One turn sends every row of this set to another row. A few are shown first. Where does it send the rows asked after them?
Kifo: [-3.50  0.16  3.88 -0.72  2.33 -3.97 -1.71 -4.67 -0.48  0.34  3.40  1.11
 -0.78 -2.79  1.56  0.79 -0.38  2.90 -0.29]
luzuv: [-2.84 -0.68  0.83 -0.24  2.18 -0.59 -2.40 -3.96 -1.20 -0.29 -3.32  2.05
  2.70 -0.52  0.55 -3.47 -1.50 -1.73 -3.99]
fusi: [-2.12 -2.62  1.66 -3.13  0.78 -2.01  0.33  3.87 -2.86 -0.23  0.77  0.88
  0.97 -1.51  4.69 -3.16  2.44 -4.00  2.66]
somi: [-0.41  3.51 -1.95 -1.79 -1.17 -2.45 -0.29 -0.61  2.42 -0.21 -1.92 -3.65
  2.04 -2.76  2.31  2.65  0.55  0.80 -2.07]
tepe: [ 2.67 -2.40  0.36  2.33  1.13  2.17  2.34 -0.66  2.85 -0.72  4.30 -0.73
 -2.94  2.02  1.74  3.11  1.15 -2.08  1.41]
ras: [-0.58 -0.96  2.82 -1.74  1.56 -4.77 -1.77 -2.09  2.56 -1.30  3.47  3.93
 -0.70 -4.77  2.70 -1.01  0.20  0.35  1.69]
tomip: [ 5.69 -1.46 -3.02 -2.00  1.47 -0.04 -0.23 -0.23  2.01 -2.21  0.50  0.08
  0.54  2.57 -2.63 -0.38  1.33 -2.41  0.41]
mar: [ 4.38 -4.25 -3.40 -1.09  0.54  0.46 -0.64 -2.89 -0.19  0.96 -2.44 -0.30
 -1.37  0.16 -2.16  0.61  0.23  0.71 -0.80]
Bemu: [ 3.67 -0.81 -1.01  1.13  2.10  2.21 -0.04 -2.41 -1.10 -0.63  0.74 -1.85
 -0.90  4.39 -2.64  2.16 -0.43 -0.03  0.14]
bikel: [-0.62 -2.40  1.70  2.86 -3.59 -2.61  3.86  2.54 -2.64  2.07  0.52 -0.45
 -3.16 -0.14  2.33 -2.39 -1.43  0.24  0.78]
lefa: [-4.41 -0.26  3.58 -0.95  0.02  2.33 -1.99  2.95 -3.94 -1.73  2.25  0.01
  1.23  1.67  3.55 -2.01  1.97 -0.66  1.55]
rosu: [-3.04  0.19 -1.19 -2.97 -5.49 -2.20 -0.24  0.20 -0.93 -0.80  1.66 -0.96
  1.58  1.00  0.48 -5.53  1.66 -0.32 -2.21]
Nek: [ 1.14 -0.23  1.73  1.73  3.68 -0.69 -0.11 -0.45  1.11 -2.04 -1.63  3.55
  1.58 -1.29  2.70 -3.00 -2.28 -5.53 -0.38]
pafod: [-0.14  3.24  0.85  1.16 -1.76  1.97  2.40 -0.72  0.23 -1.76  2.94 -3.99
 -0.21 -1.79  4.86 -2.44 -0.99 -2.97 -0.19]
kulen: [ 0.43 -2.33 -3.46 -3.90 -0.36  0.09 -0.14 -3.81  3.67 -1.05  3.15 -1.51
  0.28  0.36  0.48  0.12  3.81 -2.86 -1.71]
Luf: [-0.74 -5.90 -1.03 -0.03 -0.84 -1.39  1.36 -0.86  0.37  2.10  1.44  0.03
 -2.50  2.87 -1.82  1.63  2.73  2.66 -2.07]
Tobaf: [-1.75  1.27  4.88  0.10  2.58 -4.46 -0.93 -0.26  1.39 -2.22  5.89  2.94
 -0.01 -0.18  0.60 -0.07  0.32  1.82  1.04]
Sapal: [-3.95 -2.05  2.32 -1.15  1.85  1.50  0.03  1.50 -3.66  0.87 -1.09 -2.07
  0.33 -3.60  5.27 -1.99  1.59  0.43 -0.54]
lete: [ 1.91  1.81 -0.22  0.62 -2.45 -4.47  0.98  1.60  1.14  0.43 -0.45 -0.11
 -0.75  0.18  3.02  3.99 -1.25 -3.41  3.77]
sinem: [-1.53  1.39  0.24  0.42 -5.09 -2.01 -2.50  2.12  0.72 -0.33 -0.82  0.54
  0.41  2.95 -0.14  3.00 -0.15  3.29  0.08]
poko: [-1.67 -1.00  3.51  3.53  2.74 -1.45 -0.35  0.64 -2.24 -0.72 -1.22  4.02
  1.08  3.72 -0.55 -2.41 -2.32 -1.32 -1.40]

lete moves to sinem
tomip moves to Bemu
Now these:
tepe moves to Luf
ras moves to Tobaf
pafod moves to bikel
Nek moves to poko
Sapal moves to fusi

